One turning vector, and how many ticks it has turned
The counts run from 0 to 260.
[  4 -11  10 -15  12  -4 -32   6  -5 -23  26  28   0 -25  -6   6  -8  29
   9  -2  -2 -10  13  -7 -14  17   2   8   2  -9 -21   4 -15  12  -8  13
  18 -17 -15  -8 -18 -10  24 -20 -24   3  -4 -12 -23   0   8  -8  -2  16
   0  10  -4   6  -7  12 -28   0  27  -7  18  -6 -15   7   7  -4  11   6]  104
[ -4 -12  -1  -8   0   7  -1  22  -1 -19   6  26  10  -9  -8  -1  15  26
   1   4   3 -27  29 -12 -10  32  -7  -8   8 -21  -3   9   9  13  -5  26
  14   0  -6  -5 -32  -9   9  -4  -4 -14 -15   8  -3  20  -3  -9 -15   2
  -9 -16 -13   3   9   4  -3   8  13 -12  21 -31 -16 -10  20   7 -15  20]  149
[ -3  -2   6 -17 -13  -3  -5  20  -6 -18  15  23 -13   1  -1   0  20   1
  13   9 -16  -5  28 -22 -11  17  -1  17 -15 -15  -3  16  -3  -5  -3  14
  22  10   5   6 -32 -12  22   1   2 -22  11  -4 -14   7   4  -1  -5  -7
  -2  -2 -23  31  18   1 -23  -4  10 -17   4 -27 -27 -11  18  -3  -5  13]  56
[  6 -28  -8   0 -13  19   1  21   4  -1 -12   2  17 -19   0 -12  18  23
   7  -8 -12 -11  36  -7 -17  22   0 -32  19 -21 -13 -10   1  10  -5  17
 -14 -22 -10  -1  -8   9  20 -13  -9   0   1 -17 -27   5   6  -1  -9  -1
   7 -23 -17 -10  -5  -2   3   2   0   4  25  -8  -7 -16   7   5 -26   1]  141
[ 26 -32  -6  -6  -4   4  -2  14 -15  -8 -13   0   2  -8  -2  -3   7   8
  10  23 -14  -1  11 -10 -11   5   7  -4 -14 -28 -23  10  14   5 -14   8
   4  -3   8  16   1  -1  28  -6   0 -29  18 -32 -31  15  15  -8 -12  -6
   5  -8 -13  23  12  -7  16   0 -23  -8   8 -11  -6 -11  17   0 -13  19]  188
[  9 -26  -3  -3 -11  18  -1  18  -2  -6  -7  10  18 -15   2  -9  16  20
  -1  -8  -8 -18  35  -7 -14  29   0 -30  14 -26  -9  -5   4  13  -6  25
  -7 -19 -13  -4  -8   9  17 -11  -8  -4  -7  -7 -24   7   6   0  -9  -1
   0 -24 -14  -8   0  -6   2   2  -4   0  26 -17 -11 -20  10   6 -28   9]  143
[  7 -11  -6 -16  12  -4  -7   4   2 -11   3  23  13 -15 -19  17   3  42
   4   4   8 -21  20  -9 -31  23 -12  -3   1   0 -14  13   3   3  -6  16
  29  -7  -4   4 -27 -18  10  -7  -7 -14 -12   0   8  32  -6 -13  -4   6
   4   1 -10   9  -6   4   2   8  10   1  18 -27 -11  -3  23  -2   2  21]  12
[ 17 -29 -14 -13   1   7  -4   3 -18   3   3   5  -8  -4  -5  -8  -3   7
  10  -5 -28   7  29 -12 -11  16  18   0  -2  -6  18  -4 -30   2 -23  -4
  15 -14  -6 -21  -8  -3   6 -20 -24  -4  14   1 -16  17   9   4 -11  15
 -12   3 -13  37  -7   7  -1  14  -6   5  23 -22  -8  -1  -7 -25 -16   8]  75
[ 18 -13 -13 -21  34  -3  -8  -4 -16   1 -19  16   4 -16 -16   4  -1  16
  16 -13 -16  -1  18  -1 -15  13  23 -10   0  -3 -21  -3 -11  11 -16  15
  -2 -10  -1 -22 -17  -3  19   9 -20  -7   9  -3  -8  20 -11   4   9   6
   2  -2 -19  28  14  -6  -4  13   0  16   9 -28   9   0   4 -28 -22  14]  172
[ 14 -17 -12  -8 -12  10 -16   6 -10   6   3  -5  -8  -8 -10 -17  -6  11
  14  -8 -20   8  42 -19  -9  13  21   5  -3 -12  22   5 -34  -9  -7  -5
   8  -8  -6 -24  -5  -5  10 -25 -25  -9  11  -3 -22  10   5  15  -3   6
  -9  -7 -11  37 -10   9  -8  14  -5   6  20 -13  -7   3  -6 -22 -15   3]  72
[  0  -5   6 -17 -15   0  -6  23 -10 -20  14  21  -9   2   0  -3  18   0
   9  11 -16  -8  27 -22 -10  17  -2  16 -16 -19  -1  17  -2  -3  -3  17
  21   9   5   4 -27 -10  22  -1   4 -24  10  -3 -17   6   6  -1  -5  -7
  -3  -6 -21  29  17  -2 -21  -3   5 -20   4 -26 -28 -13  21  -2 -10  14]  55
[ 13 -16  -1  -9 -23   4  -1  20 -14 -10   2  11   2   4   4  -9  15  -2
  -2  14 -17 -13  26 -22 -14  18  -4   2 -21 -28  -3  14   4  -3  -6  19
  14   0   5  13  -8   5  21  -6   5 -28   8 -12 -29   2  15   0 -10 -12
   2 -14 -20  23  10 -13  -6  -3 -15 -16  10 -23 -19 -19  19   2 -21  17]  51
[ 12 -17   1   2   2  11 -15   1   8  -2 -16 -15  -1 -14 -29  -5  10  25
   8  -2 -13  -2  23 -11 -29  -1  12  -5  -7  -3 -14   3  -2 -14  16   4
  10  15  -6  -2   0 -21  13  -9  -8 -23  11  -3 -26  19 -10  10  25  -4
  10 -16 -10  37   2 -13   4  -1 -10  -5  -3 -14 -10   7  30 -32  -9   5]  25
[ 16 -17  -5 -16  20   6 -11  -4  -8   0 -21   2  -2 -17 -20  -2   7  18
  23 -15 -17  10  28  -7 -13  12  29  -9   7   0 -14  -4  -5   3  -6  16
  -1   1 -10 -22 -12 -18  19   4 -26 -10  11  -3  -7  21 -11   6  12   7
  -6  -8 -16  34  11  -5  -2   4  -1  12  11 -26  -5   3  11 -34 -20  12]  169
[  8 -14 -24  -5  -5   3  -3  27 -17   6 -23  11  14  -4   0 -13   4  32
  11  13 -18 -20  24 -18 -29   4 -10   3  -1 -13 -15  12 -11  -3  -7   1
  -3  -4  11   7 -17   8  21 -22  17 -12   9 -25 -28  -3   1   4 -10  -4
  22  -7 -15  11   6  11   0  36   5  11   4  -6   4  14  12  -3 -15   2]  42
[ 27 -33 -12  -5  -5   4   1  16 -15  -5 -18  -3   2  -8  -3  -6   6  12
  12  24 -15  -1  12 -12 -12   3   5  -5 -11 -25 -22  12  14   5 -14   4
   1  -3  10  15   0  -2  26 -10   1 -29  17 -33 -29  16  14  -8 -17  -3
   6  -7 -13  22  10  -3  19   5 -22  -6   7  -8  -4  -6  15   0 -12  16]  187
[ -5 -24 -10   6  -8  19  -2  29  14  -3 -12  -1   8 -24  -4 -12  17  34
  15  -7 -14 -10  35  -4 -19   7  -1 -26  23 -15 -19 -11  -8   4   6   1
 -18 -12  -7  -5 -16   5  23 -16  -3   7   6 -18 -32   2  -5   3   1   0
  16 -19 -16  -4   0  11  -1  16  13   4  12   5  -1   4   8   1 -15 -12]  137
[  8 -11 -10 -11  16 -12  -1   2  11  -8   1  21   9 -15 -25  17   0  38
   4   8   9 -21  20  -8 -34  19 -17  -3  -1   1 -19  16   3   0  -1   5
  29  -8   0  10 -25 -18   9  -4  -6 -12  -6  -2   6  36  -5 -11  -1   1
  12  -1 -14  14 -11  -3   1   6   4   1  14 -26  -2  -6  22   1   6  22]  14
[ 15 -17 -26  -3  16   4  -8  22 -17   0 -22   5   9  -9 -12 -10 -10  34
  13  20  -5 -17  12  -9 -13   0   3   3  -5 -24 -18  18  -4   6  -9  -6
  -3   1  16  -5 -15   0  21 -15   3 -23   2 -22 -24  16  -3  -2 -12  -2
  10  -6  -9  21  12  12  15  38  -1   9   5  -7  15  19  10  -3 -12  10]  181
[-17 -13  -7   8  23  11  -6  27  18 -20   7  17  -3 -19 -15  -4  14  20
  -2  -4 -14 -20  15   8 -17   0   0 -19   7 -18 -25 -16 -20   8  11  -7
  -8  -5   2 -11 -25   5  21   3  -2   8   6   6 -39   4 -14   6  19  -3
  17 -13 -19   8  15   2 -13  18  20 -14  -6  -6   7   1  14  -3 -11 -10]  131
[ 18 -21 -26  -1  10   5  -4  22 -17   1 -23   0   7  -9 -10 -11  -8  34
  15  22  -6 -13  14 -11 -14  -1   0   3  -4 -23 -18  17  -1   5  -9  -6
  -2   3  15   0 -12  -2  22 -17   7 -24   6 -24 -26  16   1  -2 -16  -2
  10  -7  -8  22  12  13  18  34  -4   8   6  -4  13  17  10  -2 -10  11]  182
[ 17 -31  -1 -13 -15  32  -4  17   9 -11  17 -10  -3 -20   4  20  10  11
  14  -8 -16  13  23  -4 -15  12   6 -13   0 -18 -12 -11 -12   2  -8   2
   5 -26  -7  -3   2  15  34 -10 -14  -7   7 -13 -38  12   1   1   7   1
   4   5 -19  14  -2  -2  -2 -14  -4   1  20   1 -19 -21   0   4 -11 -18]  235
[  8   3 -14  -5  -9  -8 -15  10  10   6  10  -3 -11 -16 -18 -16  -6   1
  15  -5  -8   4  47 -18 -10   8  14   8 -12 -18   3  17 -36 -16  11 -11
   6 -11   7 -15 -12   5  19 -12 -24  -9  10 -11 -22   1   2  17   7 -12
   8 -15 -22  32 -12   2 -25  10  -5   8  11  -7   8 -12  -7  -5  -8   2]  67
[ 10 -13  15 -17   7  11 -33   6  -7 -26  29  17  -4 -23  -2   7  -5  19
   8  -3  -4  -7  11  -6  -6  16   9   6  -4 -22 -21   2  -9  13  -6  19
  15 -15 -16 -13  -6  -3  28 -16 -26  -7  -4  -9 -36  -4   8  -4   3  11
  -4   5  -5  10   0   2 -24 -13  18 -10  17  -4 -21  -2   9  -5   5  -1]  101
[  8 -11  -2 -15   8   0 -10   4  -1 -11   4  24  14 -16 -16  18   1  44
   4   3   8 -21  19 -12 -27  27 -11  -2   2  -3 -11  12   4   4  -8  21
  28  -6  -8   1 -22 -18  10 -10  -6 -15 -15   3   4  31  -7 -11  -2   7
   0   2  -8   9  -4   4   0   8  12   0  20 -28 -15  -1  23  -1   0  20]  11
[ 15  -8 -25 -13  39  -3 -11   8 -19  -1 -16  21  10 -13 -17  -1 -13  24
   5   1  -8 -17  11  -1 -12  10  12  -3  -6 -19 -23   9 -15  12 -11   5
  -2 -10  11 -20 -18   9  19   4  -9 -13  -1  -2 -17  16 -11   3   4   0
   8  -2 -17  20  18   0   0  32   0  15   4 -22  23   6   3 -14 -22  14]  176
[ 18 -11 -15 -19  37  -4  -7  -3 -17   1 -18  20   7 -15 -16   4  -5  17
  11 -10 -16  -4  17   0 -15  14  19  -9  -1  -6 -24   0 -10  11 -15  13
  -2 -11   3 -21 -17   0  19  10 -18  -6   7  -2 -11  20  -9   2   9   5
   3  -2 -20  26  16  -6  -4  18  -2  17   8 -28  12   0   5 -25 -22  16]  173
[ 15 -10 -28  -5  28   2  -8  18 -19  -1 -18  12  11 -10 -16  -7 -14  32
   9  14  -4 -21  10  -6 -11   3   5   2  -7 -25 -21  18 -11   8  -8  -2
  -3  -1  16 -12 -17   6  19  -9   0 -20  -2 -10 -24  14  -8   1  -7  -2
  10  -7 -10  21  15   9   8  41   2  11   2 -12  22  17   7  -6 -17  10]  179
[  8 -30  -9 -10  -2  -8  -3   9 -10  -7  11  24  -3  -5  -4   0   3  11
  -8   8 -28   3  17  -8 -17  10   8 -10  -8   0  17 -14 -33  -7 -26  -7
  22 -16   2  -5 -16  -5   4 -11 -10   1  25   4 -13  31   7   2   0   9
  -6  16 -12  32   4  12   4  19 -12 -17  10 -28  -9  -9   6 -11 -14  22]  217
[ 14 -14 -12  -5 -13   7 -17   8  -6   7   5  -8  -7 -12 -13 -19  -7   9
  14  -7 -16   7  43 -20  -7  11  21   6  -5 -14  19   8 -35 -11  -2  -6
   7  -6  -5 -24  -6  -2  11 -25 -26 -10   8  -3 -24   8   3  15   0   2
  -6  -8 -12  36 -11   9 -11  15  -6   7  18 -10  -4   2  -6 -19 -14   2]  71
[ 14 -23 -20  -5 -18   3   4  24 -13   8 -22   5  11  -3   2 -12  10  20
  10  17 -20 -14  28 -19 -28   9 -12  -2  -4 -17 -14  14  -2  -3 -10   3
  -1  -9  10  16  -9   5  20 -22  15 -16  15 -31 -27   0  13   0 -18  -6
  21 -11 -18  12  -1   1   6  22  -9   6  11  -7  -3  -1  12   3 -17   9]  45
[ 26 -28  -3  -8  -4   4  -4  13 -16 -12  -9   2   0  -7  -1  -3   8   4
   6  21 -14  -2  11 -11 -10   7   7  -3 -18 -29 -23  10  15   5 -12  11
   6  -2   9  14   1  -1  29  -3   0 -31  17 -28 -31  13  14  -7  -9  -6
   3  -6 -14  23  15  -8  13  -4 -24 -12   6 -13  -8 -15  17   1 -12  19]  189
[ 18 -23   1 -17 -10  30 -11  15   2 -13  22  -1   2 -20   6  21   7  10
   7 -12 -12   5  21  -4 -12  19   5 -13  -4 -22 -11  -9 -14   5 -10  12
   9 -30  -8  -8   2  18  33  -8 -18  -9  -3  -6 -36   9   0   2   8   1
   0   5 -18  11   0  -4  -9 -14   0   2  22  -5 -21 -22   1   4 -15 -14]  237
[ 13 -37 -13   1   4  21   3  23  10 -15  13 -16 -18 -15  -6   6   3  13
  24  15 -11   5  10  -3 -11  -2  -2   5  -3 -23 -22   7  -3   9  -5 -24
   9 -10   6   8  -5  -2  32 -18 -12 -14  13 -24 -43  11  11  -9 -15   4
   8  -2 -16  27  -4   5   4  -3   2  -7  10  11  -5  -1   1   3  12 -18]  91
[  0 -37   6  17  -1   3 -14   5  10 -14   7   2  -4 -11 -21 -19   9  23
 -14  10 -17 -14  18  -4 -21   5   7 -15   1 -10   5 -11 -12  -1   5  -7
  15   4 -15   1  -4 -24  -3 -26 -16  -2  15   4 -33  19  11  -1   3  10
  -2 -15   1  22 -12   0  11   2  -6 -33   7 -12 -13   3  25 -20   0  16]  119
[  1 -22 -18  -3  14   0   4  22   5 -17  22  22  -9  -5  -8  10   0   6
 -12  14 -20  -9   8   1 -14   4  -1  -6 -16 -16   4  -6 -34  -3 -14 -24
  22 -15  18  -3 -22   9  13   1  -1  -3  15  13 -25  29  -2   3   4  -2
   6  14 -23  29  12   6   1  25  -6 -18  -1 -21   7 -13   4   4 -10   5]  222
[  6   5 -13  -6  -7 -12 -12  10  11   4  11  -1 -12 -17 -19 -13  -5   0
  16  -5  -7   3  46 -19 -11   9  12   9 -13 -15  -2  19 -33 -17  11 -14
   7 -13   9 -11 -16   3  22  -8 -23  -7  12 -12 -19   2   1  15   8 -12
  10 -13 -26  30 -12   0 -28   9  -4   7  10  -8  10 -15  -8  -1  -4   3]  66
